In the data rows, 50 means zero.
Here are some points, each followed by its number:
[31 61 48 54 38 60 56 61 33 44 57 51 74 63 32 52] 0
[55 73 47 53 49 51 36 65 31 22 57 66 56 58 48 70] 1
[49 93 33 51 23 54 58 67 49 34 42 32 80 48 32 61] 2
[42 75 50 46 28 60 38 63 31 29 58 40 92 84 34 62] 3
[49 69 53 42 34 46 40 60 35 37 60 46 93 75 34 67] 4
[59 54 33 50 35 44 26 67 42 51 42 52 72 59 44 59] 5
[34 61 61 41 41 52 46 55 33 47 62 59 81 58 26 59] 6
[21 15 32 41 67 40 45 60 41 61 44 53 31 25 52 38] 7
[19 40 51 43 46 58 64 56 38 42 53 55 62 54 33 40] 8
[19 36 47 47 65 53 46 60 24 41 58 68 29 17 56 35] 9
[18 65 53 45 75 34 72 54 69 67 36 33 43 13 46 11] 10
[51 67 95 23 99 32 62 59 82 69 40 49 34 42 87 41] 11
[13 63 77 28 81 36 68 41 66 78 53 40 54 49 55 21] 12
[22 80 79 29 82 37 65 55 88 92 56 33 60 62 67 30] 13
[34 67 92 28 85 37 73 62 86 86 47 29 67 66 69 33] 14
[24 61 76 57 99 40 65 76 74 74 51 39 22 24 79 30] 15
[ 0 23 62 64 75 59 79 74 71 78 44 26 57 26 68 11] 16
[13 36 49 49 52 57 62 62 41 44 60 56 55 40 37 31] 17
[24 28 45 55 68 57 53 67 35 28 49 71 30 27 56 39] 18
[ 6  9 60 53 57 48 65 64 46 59 50 46 47 31 54 23] 19
[ 9 25 64 49 77 49 74 69 72 79 56 30 49 32 51 12] 20
[ 7 57 73 43 79 48 86 69 92 86 37 14 41 38 72 20] 21
[52 18 89 22 88 44 79 47 61 83 40 27 76 87 77 63] 22
[54 68 88 19 93 29 57 51 75 76 35 44 40 52 89 38] 23
[45 27 92 25 85 40 71 53 60 98 36 18 76 82 77 60] 24
[22 76 56 38 87 25 79 58 70 68 35 28 45 29 41 12] 25
[ 7 28 65 40 57 53 57 50 38 48 55 54 48 35 36 29] 26
[14 57 56 49 78 30 67 48 65 72 44 25 37 13 48  6] 27
[14 19 74 28 77 40 56 49 37 68 53 58 53 32 40 12] 28
[21  7 41 36 80 41 35 57 32 64 46 55 35 21 46 33] 29
[10 33 49 35 70 38 68 54 48 59 49 53 42 13 33 18] 30
[32 62 67 27 93 30 31 53 52 71 58 75 27 40 67 19] 31
[31 25 50 25 93 31 36 57 36 90 42 55 34 45 59 11] 32
[ 4 13 71 26 76 51 52 46 36 67 61 60 58 36 24 23] 33
[45 65 52 43 50 42 33 67 27 12 63 59 45 43 43 61] 34
[10 35 66 34 49 47 51 42 31 35 60 59 61 38 27 41] 35
[ 9 12 68 28 71 42 52 39 32 65 63 65 54 41 37 17] 36
[48 62 57 41 58 57 35 64 32 21 51 69 53 34 48 58] 37
[38 61 57 47 37 51 49 55 31 32 62 51 77 66 26 65] 38
[14 42 60 39 56 45 42 47 29 42 60 55 56 41 13 40] 39
[42 53 64 52 29 59 47 53 32 41 55 48 73 66 21 59] 40
[54 73 49 48 46 49 34 62 28 24 56 69 42 33 39 61] 41
[38 59 57 39 62 48 30 59 19 21 57 73 40 27 37 50] 42
[31 36 55 39 69 53 33 53 24 25 63 71 19 19 42 49] 43
[27 44 50 46 42 55 54 50 34 45 64 59 61 39 32 44] 44
[33 34 51 58 60 54 52 69 34 31 55 59 27 33 55 44] 45
[24 22 62 56 69 51 38 67 37 40 56 50 27 24 61 35] 46
[13 44 55 69 69 38 73 79 77 67 43  8 43 19 54 12] 47
[11 25 57 68 49 56 61 80 55 57 58 19 60 36 43 26] 48
[26 27 62 74 47 55 67 82 58 50 54 18 71 65 42 33] 49
[37 26 60 76 62 57 47 97 62 40 57 40 38 45 72 34] 50
[25 51 45 84 53 47 80 90 83 61 46  9 51 27 51 18] 51
[34 55 47 58 34 64 54 75 43 34 69 39 74 65 39 55] 52
[43 73 39 75 30 65 51 87 49 46 66 26 97 85 39 58] 53
[46 75 47 57 26 55 47 62 47 33 56 34 99 79 28 63] 54
[52 44 37 75 42 56 37 94 53 50 45 26 77 74 55 57] 55
[66 71 35 55 41 62 29 81 40 18 58 52 74 67 44 72] 56
[62 95 30 70 26 49 60 85 63 41 48 17 81 60 31 58] 57
[64 62 47 52 42 56 26 69 39 23 67 47 70 60 49 71] 58
[58 66 56 57 31 64 45 74 47 32 66 35 99 89 39 71] 59
[66 45 30 74 52 46 30 75 53 47 49 34 81 82 59 72] 60
[60 38 17 66 49 49 23 80 57 45 51 30 89 73 58 60] 61
[52 64 53 54 36 55 38 70 48 30 65 45 99 93 43 76] 62
[75 74 45 60 40 56 28 84 36 21 61 44 71 66 50 72] 63
[68 70 52 65 38 58 25 80 37 22 61 39 64 63 53 67] 64
[68 64 49 53 45 58 27 83 43 19 58 56 65 68 53 72] 65
[48 67 42 53 27 61 39 59 33 32 48 45 99 84 35 58] 66
[50 69 50 49 48 46 38 64 27 23 62 62 53 41 48 64] 67
[26 38 56 39 78 44 35 55 25 38 56 68 22 23 55 33] 68
[10 65 56 43 70 29 82 74 88 73 36  7 35 20 61 23] 69
[17 20 62 72 52 59 75 79 46 52 62 20 58 51 44 27] 70
[39 45 51 63 47 56 52 85 38 29 53 46 40 36 64 41] 71
[20 19 62 73 59 70 77 98 84 62 56 26 61 54 55 21] 72
[34 69 46 60 34 53 51 78 43 40 64 34 85 73 42 60] 73
[44 64 47 64 37 68 52 71 48 41 61 32 83 70 50 58] 74
[49 94 27 66 33 54 61 72 54 35 35 20 70 50 43 64] 75
[50 72 50 64 34 66 55 81 37 37 67 26 94 83 36 61] 76
[69 62 58 51 43 62 32 76 31 15 64 58 73 65 35 71] 77
[71 69 46 64 37 61 22 73 35 13 61 59 65 68 50 75] 78
[57 66 51 62 28 61 46 62 55 34 57 42 99 93 46 64] 79
[45 67 51 82 35 74 59 95 72 48 58 34 97 89 56 54] 80
[63 72 52 81 48 66 44 99 60 27 67 40 65 67 59 58] 81
[54 73 44 72 19 70 43 74 46 38 63 34 95 89 38 69] 82
[52 71 48 61 40 70 38 78 52 31 59 23 99 80 35 69] 83
[58 81 47 64 30 67 39 76 49 33 69 29 95 86 36 68] 84
[67 94 33 65 27 46 50 86 65 39 42 12 91 69 32 62] 85
[46 75 45 61 23 67 55 81 46 43 65 32 93 92 40 62] 86
[66 70 43 63 39 56 26 75 41 13 68 48 74 66 49 67] 87
[73 69 48 65 42 62 30 85 47 21 68 52 69 65 49 67] 88
[60 66 44 61 34 58 47 61 44 39 64 41 99 84 38 73] 89
[52 92 33 62 25 48 40 73 59 27 36 28 93 66 36 68] 90
[54 66 50 53 30 55 41 73 47 29 61 36 99 83 36 70] 91
[64 71 44 62 26 58 41 73 47 34 59 31 90 86 34 67] 92
[72 73 46 70 37 62 30 89 42 22 66 35 70 71 60 65] 93
[72 69 52 82 41 64 35 99 61 33 60 33 62 69 58 63] 94
[56 56 52 73 29 67 57 99 70 50 66 30 97 89 49 57] 95
[51 73 53 65 29 66 53 81 65 46 67 29 99 88 46 61] 96
[75 75 43 70 48 57 27 92 42 20 66 49 70 70 58 70] 97
[51 65 53 82 26 76 66 99 63 48 65 21 88 84 52 49] 98
[70 70 46 74 46 72 35 95 62 18 66 34 57 75 57 71] 99
[65 60 50 69 39 67 23 81 39 19 65 45 70 68 55 67] 100
[52 70 51 60 35 62 47 76 51 35 60 37 94 93 32 75] 101
[65 73 46 56 51 55 22 77 38 23 60 50 70 58 53 78] 102
[51 73 45 56 27 55 43 71 49 37 63 24 99 88 36 65] 103
[58 65 51 59 38 57 39 80 54 36 67 35 99 90 41 72] 104
[68 69 43 54 43 55 29 77 36 19 67 46 77 62 57 73] 105
[53 67 48 72 28 54 48 79 48 30 61 38 98 92 33 69] 106
[57 70 38 54 34 61 38 64 44 34 64 36 99 82 41 76] 107
[65 67 51 57 37 57 28 77 32 19 64 56 77 63 51 74] 108
[51 72 47 62 33 54 43 58 44 34 60 43 99 86 31 67] 109
[63 72 48 47 39 47 31 69 33 20 58 59 77 63 44 69] 110
[53 72 50 51 40 55 28 73 30 20 61 65 61 58 44 64] 111
[42 61 58 53 36 56 45 59 31 31 59 48 86 78 29 61] 112
[63 77 53 41 45 56 29 63 28 21 66 57 70 54 49 69] 113
[54 51 33 49 48 45 33 67 37 36 37 45 65 74 51 72] 114
[51 69 45 53 30 48 38 60 41 33 66 40 99 86 38 75] 115
[65 76 52 50 41 56 25 74 37 19 61 56 61 64 44 69] 116
[43 76 60 46 28 55 42 56 37 31 67 51 95 81 26 63] 117
[35 62 58 48 42 54 53 53 36 34 62 53 74 65 23 53] 118
[22 55 65 42 42 63 54 52 34 33 58 60 67 48 28 58] 119
[21 57 54 40 43 56 62 55 30 35 64 60 67 62 37 50] 120
[ 8 13 55 41 63 49 70 47 47 61 43 56 48 27 54 21] 121
[18 41 29 48 67 38 81 67 59 58 33 37 40 13 46 16] 122
[17 17 55 24 80 46 56 64 28 58 56 71 24 12 59  9] 123
[ 8 14 63 39 77 54 52 44 27 64 56 64 48 26 41 15] 124
[38 68 78 31 79 31 70 52 87 83 47 59 72 63 69 34] 125
[61 13 99 20 82 33 93 53 32 89 31 23 82 98 79 67] 126
[60 67 99 28 66 55 79 82 68 58 33 58 99 75 52 70] 127
[56 71 99 19 78 60 93 64 50 53 24 41 99 70 56 80] 128
[55 52 82 28 84 74 76 59 75 78 12 38 80 46 69 57] 129
[68 52 95 26 73 85 69 69 81 45 30 54 69 38 56 47] 130
[58 67 99 33 69 70 82 49 48 76 30 22 98 61 55 63] 131
[26 17 80 28 47 88 86 55 85 34 32 61 99 36 19 20] 132
[12 28 81 24 34 86 88 70 79 33 32 65 90 34 18 14] 133
[52 54 95 29 62 76 93 64 81 59 32 58 99 60 49 52] 134
[71 21 99 26 90 51 64 55 39 74 28 45 60 69 85 72] 135
[56 33 97 22 89 35 67 43 82 90 32 48 76 90 69 53] 136
[52 30 76 33 89 45 72 47 80 78 35 41 81 86 71 57] 137
[49 59 84 28 91 36 66 54 87 78 58 53 72 86 64 42] 138
[30 49 70 18 77 37 57 47 35 76 52 51 60 50 41 12] 139
[33 47 68 21 91 49 52 55 41 64 56 76 28 14 67 25] 140
[32 37 66 31 89 32 38 49 44 60 63 78 27 20 59 16] 141
[23 60 80 21 82 36 59 43 64 84 57 57 67 58 48 23] 142
[ 9 53 34 43 57 41 62 57 40 50 40 51 44 20 24 27] 143
[18 30 37 43 57 47 40 51 27 56 41 56 39 31 47 37] 144
[35 58 52 46 43 55 50 53 35 33 56 62 74 53 22 56] 145
[32 83 38 48 40 40 59 64 51 41 42 41 58 34 21 45] 146
[60 67 53 44 39 45 34 66 25 22 63 65 58 48 49 73] 147
[28 74 31 49 34 39 67 54 45 35 46 37 62 38 28 46] 148
[21 50 60 43 42 53 57 52 35 39 65 52 65 49 25 41] 149
[19 50 55 31 40 53 57 58 25 35 54 61 69 46 30 53] 150
[15 65 40 42 54 41 62 53 47 36 36 44 43 21 32 36] 151
[ 7 17 57 31 70 51 54 44 33 61 68 65 56 28 29 27] 152
[26  4 43 21 92 24 45 49 44 82 37 65 36 37 69 16] 153
[ 5 12 65 29 66 44 61 40 30 64 55 59 48 38 35 13] 154
[15 24 64 21 84 33 32 46 32 60 62 76 26 13 49 20] 155
[62 62 76 29 84 33 81 51 91 84 28 31 71 69 78 46] 156
[58 21 85 21 88 31 66 53 58 74 32 43 51 60 92 61] 157
[ 9 25 69 18 83 42 58 43 42 69 55 72 49 36 32 18] 158
[39 53 58 34 57 42 37 55 31 19 63 67 36 23 40 52] 159
[39 62 47 53 36 47 46 55 35 29 57 54 89 64 32 64] 160
[57 71 47 54 28 63 37 61 41 41 59 40 97 87 29 70] 161
[54 73 44 52 32 57 45 58 44 31 64 43 95 82 33 72] 162
[58 76 53 52 45 51 31 72 27 20 59 65 63 55 48 69] 163
[61 63 52 55 42 52 19 77 32 22 59 61 60 56 45 70] 164
[48 69 42 52 43 56 33 65 27 13 61 65 62 48 45 74] 165
[67 70 50 56 44 51 24 70 46 16 63 60 72 66 48 69] 166
[62 54 27 55 49 48 30 70 47 46 41 41 79 69 58 71] 167
[55 66 48 55 27 61 42 64 51 41 70 38 91 91 37 69] 168
[46 70 40 62 23 62 47 75 41 25 63 40 95 85 37 68] 169
[54 99 27 73 24 63 56 77 64 35 49  8 85 64 37 60] 170
[39 71 51 57 21 63 50 73 45 30 65 33 91 84 41 72] 171
[56 48 29 60 45 47 39 68 40 41 37 48 69 66 52 75] 172
[57 68 42 46 45 58 31 76 33 16 54 55 63 63 47 69] 173
[35 59 52 51 34 62 55 57 37 32 57 49 80 66 39 48] 174
[50 76 49 59 31 61 50 55 47 32 64 48 99 84 31 67] 175
[64 79 40 58 48 52 26 72 39 22 62 46 75 69 51 80] 176
[50 67 50 50 33 56 36 61 46 37 66 34 99 89 43 65] 177
[49 67 47 59 27 56 38 65 43 27 61 40 99 89 41 65] 178
[63 65 49 58 40 63 26 81 41 19 69 47 78 62 60 70] 179
[53 75 49 59 31 56 40 62 50 32 65 40 96 94 35 70] 180
[67 70 47 56 45 59 27 76 41 19 59 45 69 63 55 73] 181
[51 64 47 68 29 58 47 72 50 31 67 37 99 88 31 67] 182
[72 65 46 56 49 47 26 72 42 21 57 61 64 72 46 79] 183
[64 69 49 59 41 50 28 75 45 21 63 64 82 69 50 72] 184
[60 91 31 61 27 40 53 74 65 29 45 25 93 64 36 68] 185
[66 62 51 62 50 49 25 75 37 17 72 57 79 65 61 75] 186
[62 91 28 55 29 53 51 68 51 28 56 19 99 66 46 68] 187
[67 50 27 58 47 39 16 78 51 41 51 35 83 73 60 70] 188
[51 71 45 59 32 50 45 70 42 37 61 34 99 88 38 61] 189
[72 62 53 56 46 50 24 79 36 22 60 58 74 66 56 67] 190
[52 64 47 40 35 65 37 77 40 35 67 43 99 86 37 73] 191
[59 74 44 49 47 58 35 65 30 19 57 66 62 61 49 74] 192
[62 96 33 57 25 40 48 67 53 35 57 28 89 67 40 68] 193
[59 83 28 52 18 48 55 66 49 30 52 21 99 63 44 66] 194
[60 66 44 55 31 58 43 67 40 31 66 50 99 85 37 69] 195
[72 66 51 50 44 49 25 64 38 20 71 61 70 56 56 70] 196
[62 61 43 57 42 47 21 74 39 27 62 56 71 67 48 71] 197
[54 67 48 45 29 56 49 57 43 32 64 38 99 84 36 75] 198
[61 72 58 54 45 51 24 73 40 15 63 51 70 65 50 83] 199
[70 67 48 52 47 57 26 73 29 16 65 53 71 66 48 71] 200
[64 75 55 49 50 52 26 74 44 18 68 57 70 63 55 66] 201
[69 67 42 48 44 53 26 70 44 19 63 56 76 58 46 67] 202
New points follow, each followed by the numbers of its five nearest points above by angle, nearest first.
[ 0 14 58 39 65 55 69 51 54 64 52 47 55 29 47 23] 121 19 26 154 20
[28 62 53 48 38 58 51 52 29 43 54 59 75 54 25 55] 145 6 0 118 119
[41 72 80 17 85 38 57 44 90 86 52 51 67 66 69 26] 125 13 14 138 142
[58 68 54 53 27 62 52 62 36 34 66 54 96 80 37 71] 195 175 162 198 89
[60 70 44 58 48 56 36 67 37 16 59 65 50 56 44 63] 1 192 111 163 165
[61 15 91 31 86 44 82 50 61 87 35 37 89 94 79 66] 22 137 126 24 136
[43 96 46 50 28 38 53 60 43 35 36 35 70 44 23 60] 2 146 75 148 90
[51 68 74 23 88 24 78 55 92 90 17 34 73 60 79 45] 156 14 125 23 136
[29 64 55 43 40 49 58 52 29 42 58 52 71 63 22 55] 118 38 6 145 0
[34 26 32 62 53 49 52 67 45 63 32 49 42 36 57 39] 7 144 19 122 29
[43 71 49 69 35 59 49 73 48 33 68 33 99 85 34 71] 182 106 101 169 189
[51 90 35 51 28 43 54 64 48 35 47 37 82 50 30 59] 2 193 185 90 194
[66 69 50 48 34 51 25 65 36 23 56 61 68 59 46 76] 110 116 108 166 78
[12  2 44 40 78 40 40 47 30 58 49 62 30 28 43 25] 29 7 124 144 155
[17 22 63 37 88 47 51 62 49 60 51 72 23 16 55 22] 123 155 141 140 29
[50 93 29 58 24 54 57 71 52 35 50 38 79 57 31 67] 2 185 193 90 57
[72 49 99 48 94 75 67 49 25 77 31 45 64 44 78 74] 135 131 129 128 126
[22 32 60 73 49 59 71 84 66 50 59 22 77 64 50 39] 49 72 70 48 98
[24 10 36 58 60 47 41 61 43 61 36 41 46 36 54 36] 7 29 19 144 121
[ 9 36 62 38 78 49 83 55 79 81 51 49 51 41 67  5] 20 16 21 12 121
[12 45 51 48 54 52 68 56 35 39 57 62 63 50 35 47] 8 17 120 149 150
[47 74 54 51 24 51 49 56 27 25 57 45 96 78 40 60] 3 117 66 4 112
[53 63 52 62 27 50 38 77 62 37 66 36 97 86 40 71] 104 91 182 106 59
[43 49 47 60 52 59 42 86 40 34 56 39 38 46 57 44] 71 50 45 81 99
[67 71 43 60 39 62 33 81 37 26 67 41 68 63 50 72] 63 64 181 105 93
[56 97 31 54 31 39 52 62 45 21 49 35 87 59 30 69] 193 185 2 90 187
[53 48 40 54 41 43 26 67 51 47 44 49 71 54 40 62] 5 188 167 61 172
[16 93 64 74 79 28 87 88 99 88 38  7 45 14 71 18] 69 21 47 51 25
[15 15 29 48 69 50 45 59 38 59 38 64 28 29 60 32] 7 144 29 123 9
[21 63 95 57 77 34 83 78 68 89 52 40 63 45 77 39] 14 21 13 15 125
[30 78 36 59 40 54 67 68 49 44 41 44 56 26 34 44] 146 148 151 2 75
[13 54 48 42 42 50 57 50 42 45 48 61 62 53 40 35] 8 149 120 150 17
[28 12 58 38 77 44 63 73 35 46 55 76 16 16 71 27] 123 18 9 46 68
[62 72 76 31 84 39 75 59 93 80 25 21 60 63 77 48] 156 14 23 125 129
[62 95 27 64 27 41 48 69 62 30 50 26 98 65 34 68] 185 193 90 187 85
[61 49 27 61 42 46 22 66 49 43 56 42 85 75 53 65] 188 61 167 60 5
[17 49 44 47 43 62 73 51 39 39 50 50 51 51 41 39] 8 17 120 149 44
[43 57 46 39 50 57 43 73 37 28 53 71 46 48 51 63] 37 165 34 67 1
[33 43 38 49 49 42 42 50 34 44 42 49 55 47 50 47] 144 7 143 29 39
[22 14 63 48 83 55 52 64 46 48 58 50 21 15 62 20] 46 123 9 29 19
[18 20 57 32 84 41 48 60 44 56 55 67 12 22 66 21] 123 155 141 68 140
[33 46 36 50 47 52 38 60 25 55 37 61 50 37 51 51] 144 9 7 29 18
[38 55 50 44 64 49 46 68 20 26 48 71 33 31 47 58] 42 159 43 37 41
[76 57 99 41 91 75 67 51 27 66 32 40 64 50 79 76] 135 131 128 129 126
[22 13 47 35 80 49 61 57 43 42 44 64 22 10 67 17] 123 7 18 9 121
[18 51 46 37 51 44 64 59 42 49 42 47 42 16 25 40] 143 151 30 122 26
[61 83 29 60 22 50 53 76 65 21 43 29 98 72 32 64] 185 90 194 85 187
[34 65 59 38 38 57 55 55 36 38 56 49 76 61 32 53] 118 38 6 174 0
[50 68 95 32 75 68 80 45 45 81 26 26 96 76 60 62] 131 128 129 24 127
[57 68 44 55 26 55 39 64 35 37 59 48 99 82 38 68] 195 161 115 178 162
[10 13 73 47 72 41 59 66 52 53 56 33 55 36 46 19] 19 20 28 121 26
[35 39 69 62 92 24 72 92 62 99 33 31 44 44 98 41] 15 21 157 16 11
[33 52 73 20 83 35 57 45 48 78 64 67 63 61 57 22] 142 139 12 158 125
[41 67 50 41 22 60 46 46 37 38 59 59 79 64 29 59] 117 38 160 6 3
[44 94 34 52 22 39 60 63 49 28 41 39 69 47 39 63] 2 75 185 90 193
[42 63 56 48 30 63 47 53 37 37 64 58 78 72 28 61] 117 112 38 118 40
[12 28 58 43 74 43 73 57 60 77 55 45 48 44 59 22] 20 16 121 19 28
[15  6 29 42 88 41 63 55 56 78 27 61 32 34 81 11] 153 7 121 32 29
[47 99 32 50 28 44 64 70 55 35 48 31 71 47 23 66] 2 75 57 185 193
[57 77 45 63 29 50 42 70 40 33 59 34 99 88 33 69] 189 92 109 103 180
[23 56 56 33 39 49 55 48 37 38 71 52 65 48 27 53] 149 150 119 120 44
[23 13 57 41 71 47 51 63 38 47 53 71 22 11 59 24] 123 9 46 68 155
[53 66 52 41 32 58 53 66 33 36 69 51 86 73 28 58] 117 4 112 195 3
[29 52 54 48 37 50 55 55 37 37 54 46 71 51 36 46] 149 174 150 0 120
[46 53 44 60 57 58 46 72 36 33 63 41 46 41 53 52] 71 45 34 67 81
[21 22 64 56 66 47 48 77 40 45 53 54 30 15 60 30] 46 45 9 18 123
[ 7 21 56 39 68 48 79 57 58 68 44 58 47 36 56 13] 121 19 20 30 16
[ 6 31 61 40 55 50 60 44 44 43 57 55 59 36 32 26] 26 35 17 152 154
[28 59 49 49 41 56 43 53 26 42 54 63 78 56 26 55] 145 6 0 118 38
[44 67 44 46 29 63 45 55 35 39 53 51 89 68 36 56] 66 3 117 174 54
[45 50 33 51 43 48 32 59 31 50 42 51 64 61 44 60] 5 114 172 167 66
[54 99 37 51 32 48 58 72 50 32 44 36 80 56 38 62] 2 185 193 90 75
[68 36 83 26 93 42 56 49 71 76 41 47 48 72 92 55] 157 136 135 23 22
[10 37 57 35 61 49 50 54 28 47 69 57 53 41 23 39] 39 35 152 26 33
[76 22 96 39 94 60 60 51 46 70 33 46 57 66 96 68] 135 157 22 126 24
[63 19 99 16 92 49 65 61 29 64 34 45 56 66 86 76] 135 157 126 22 24
[49 66 54 53 32 58 50 56 27 32 56 49 86 75 32 61] 112 3 117 66 38
[ 2 29 51 38 48 54 60 46 29 39 57 66 45 32 31 27] 26 17 35 152 154
[40 90 32 43 32 54 58 64 45 31 44 45 64 38 31 67] 2 146 75 148 90
[54 72 50 59 35 53 37 58 50 34 63 43 99 87 41 69] 180 109 115 177 178
[44 59 45 69 53 59 41 85 48 27 65 43 46 38 62 50] 71 81 50 99 94
[40 64 61 50 31 56 39 61 34 30 66 44 86 85 31 68] 112 117 3 4 38
[21 50 63 35 43 53 56 53 26 39 62 60 68 48 31 36] 149 150 44 35 120
[ 2 26 67 30 67 56 55 50 36 46 65 54 51 35 26 23] 26 33 152 154 36
[27 51 51 47 41 56 53 57 32 40 56 53 63 45 40 48] 150 44 149 119 120
[23 41 56 46 42 54 49 51 40 41 56 43 64 46 24 42] 149 39 35 44 8
[23 71 50 52 72 30 85 59 89 72 36 19 48 15 66 24] 69 10 21 25 27
[50 66 47 60 31 60 33 84 48 41 64 31 99 91 36 77] 104 101 91 59 103
[18 62 67 56 93 44 76 90 81 64 39 36 18 15 88 17] 15 21 69 47 10
[15 43 45 55 44 61 65 52 44 45 51 48 66 51 41 39] 8 17 149 44 120
[70 67 47 60 35 60 33 68 40 18 53 54 65 58 50 75] 78 181 108 63 56
[45 37 55 79 52 64 58 99 63 36 62 40 45 46 64 37] 50 71 72 81 51
[53 65 46 59 27 54 38 64 52 26 55 40 99 88 41 66] 178 91 79 180 109
[19 53 58 44 40 52 58 48 37 38 60 56 60 51 19 52] 149 119 150 120 44
[19  9 60 22 87 45 29 61 23 57 61 87 21 15 48 23] 155 123 68 141 29
[20 69 50 48 42 44 58 66 44 30 54 43 47 26 25 33] 151 146 143 148 149
[12 44 36 46 69 43 88 54 67 55 24 43 37 15 46 15] 122 10 30 27 25
[36 71 48 56 37 67 51 75 40 28 59 47 82 55 40 60] 52 73 169 174 171
[15 47 74 38 80 40 66 50 63 81 60 39 55 48 52 21] 12 142 20 13 21
[30 85 39 57 39 46 69 68 52 39 41 45 53 34 26 43] 146 148 151 2 75
[25 44 58 63 47 55 68 75 51 55 58 38 69 63 47 43] 49 70 72 48 98
[20 17 59 50 73 55 43 69 37 43 62 58 20 20 53 34] 46 9 45 18 68
[10  0 47 37 81 37 30 50 36 62 50 65 32 20 50 19] 29 7 155 124 123
[14 47 73 63 92 48 58 85 79 70 42 45 19 18 86 21] 15 21 16 47 20
[18 50 49 38 35 52 55 54 37 42 54 61 74 52 32 53] 150 120 119 149 145
[35 79 34 66 32 58 70 77 62 37 39 22 65 47 48 55] 75 170 57 2 85
[26 40 75 35 96 43 59 58 70 60 49 49 28 19 63 22] 15 140 141 27 20
[46 44 26 56 42 45 44 67 34 47 45 52 62 47 64 57] 172 167 5 61 114
[ 9 45 46 63 59 39 79 70 66 60 43 18 33 22 45 23] 47 122 69 51 27
[51 54 97 34 99 35 65 71 80 74 40 37 36 41 84 37] 11 23 15 14 157
[51 57 94 33 62 84 92 70 85 56 28 57 99 55 36 34] 134 130 127 132 133
[31 58 55 46 35 65 51 69 29 43 58 48 68 63 32 52] 0 174 52 118 40
[33 62 52 52 38 62 65 58 45 32 56 53 72 64 44 54] 174 0 52 120 171
[22  7 59 37 82 41 46 54 37 43 54 76 18 23 59 18] 123 155 68 141 46
[22 32 53 34 98 31 48 62 60 88 37 31 28 30 68 20] 32 153 15 27 20
[57 43 80 29 83 33 86 60 66 86 31  8 68 70 73 60] 24 22 156 126 137
[24 73 54 47 31 59 58 57 33 38 56 56 79 63 34 60] 0 174 118 38 120
[45 98 37 56 29 54 53 66 42 28 42 40 75 43 33 60] 2 75 90 193 185
[56 59 57 47 49 52 32 60 30 18 54 72 39 35 38 59] 41 37 42 34 67
[36 71 54 50 27 59 54 54 31 28 63 53 84 69 26 62] 38 117 118 112 160
[51 79 49 38 40 56 34 58 27 21 56 70 48 37 44 67] 41 67 147 165 37
[ 6 27 52 42 58 55 56 52 33 46 42 64 52 37 44 26] 26 124 121 154 17
[12  3 44 57 64 44 49 61 51 66 36 28 34 31 66 22] 19 7 121 16 29
[37 70 59 43 36 50 47 55 20 34 57 49 82 67 31 67] 38 112 117 4 160
[45 68 47 56 44 57 44 73 40 27 63 56 58 51 47 53] 111 163 165 173 1
[32 52 72 58 99 25 52 77 88 96 33 25 34 35 85 29] 15 21 11 69 23
[ 5 38 59 35 55 54 65 47 28 45 64 57 53 41 38 23] 26 17 154 35 152
[36 71 51 53 25 45 52 56 35 35 60 52 83 78 38 64] 117 160 3 112 4
[43 94 34 59 28 49 55 60 54 26 49 36 72 40 25 62] 2 75 90 185 146
[57 67 41 49 44 61 36 60 29 20 56 73 62 54 46 75] 192 165 1 163 111
[24 38 55 31 85 42 62 62 58 60 46 65 40 31 87 23] 140 153 123 141 15
[56 65 40 56 45 58 32 77 43 27 67 55 67 63 49 74] 56 105 58 108 102
[47 69 46 48 43 57 35 69 27 23 54 77 50 46 37 76] 165 1 41 67 111
[50 63 43 74 43 70 43 86 51 25 50 45 53 48 55 59] 81 99 94 93 100
[18 31 59 52 45 55 60 67 53 57 52 33 68 45 45 40] 48 70 49 19 72
[28 76 40 44 45 51 54 57 50 36 44 46 57 30 24 40] 146 148 151 143 2
[14  0 31 39 88 49 60 55 60 82 27 59 37 30 72 16] 153 7 121 29 32
[69 69 49 54 47 50 29 73 44 19 62 54 71 70 49 74] 166 183 199 65 184
[41 72 50 49 48 52 36 67 26 28 61 61 47 34 57 60] 67 41 34 37 165
[72 56 77 28 82 64 67 60 51 86 14 24 74 58 75 62] 129 131 24 135 156
[15 49 55 29 62 43 61 53 42 50 46 44 35  6 30 28] 30 143 151 26 10
[19 74 48 40 73 29 73 55 67 81 30 27 44 16 55 15] 10 25 27 69 21
[51 46 31 51 42 42 29 54 31 57 43 54 60 43 43 55] 5 172 114 167 188
[62 38 81 37 75 77 66 58 82 44 35 64 71 26 51 53] 130 134 129 132 127
[ 3 13 54 32 63 44 63 48 29 67 54 55 50 36 39 19] 154 36 124 152 33
[59 93 27 62 28 47 50 66 63 34 51 21 96 62 37 68] 185 193 187 90 194
[18 47 70 19 78 44 56 48 42 76 56 62 64 38 50 12] 139 158 28 142 36
[52 71 50 69 31 63 46 73 45 41 59 35 95 75 41 64] 82 84 76 106 182
[44 56 84 27 86 30 72 52 87 87 53 29 69 72 73 47] 14 138 156 125 13
[47 65 49 38 27 55 55 53 30 30 64 51 77 74 26 65] 38 117 112 3 4
[17 24 62 55 70 57 57 80 50 50 53 47 24 18 61 34] 46 19 45 18 123
[24 57 98 41 88 29 84 67 76 87 49 29 55 55 78 40] 14 13 21 125 12
[56 69 51 50 45 48 28 61 21 25 61 66 63 45 46 73] 147 163 67 165 1
[55 76 49 61 35 56 37 62 52 37 60 44 96 90 39 70] 180 109 79 62 89
[56 78 68 33 75 24 86 54 98 89 23 26 69 55 75 47] 156 14 125 13 23
[63 98 29 57 31 42 49 70 60 30 43 20 92 59 32 66] 185 193 90 85 187
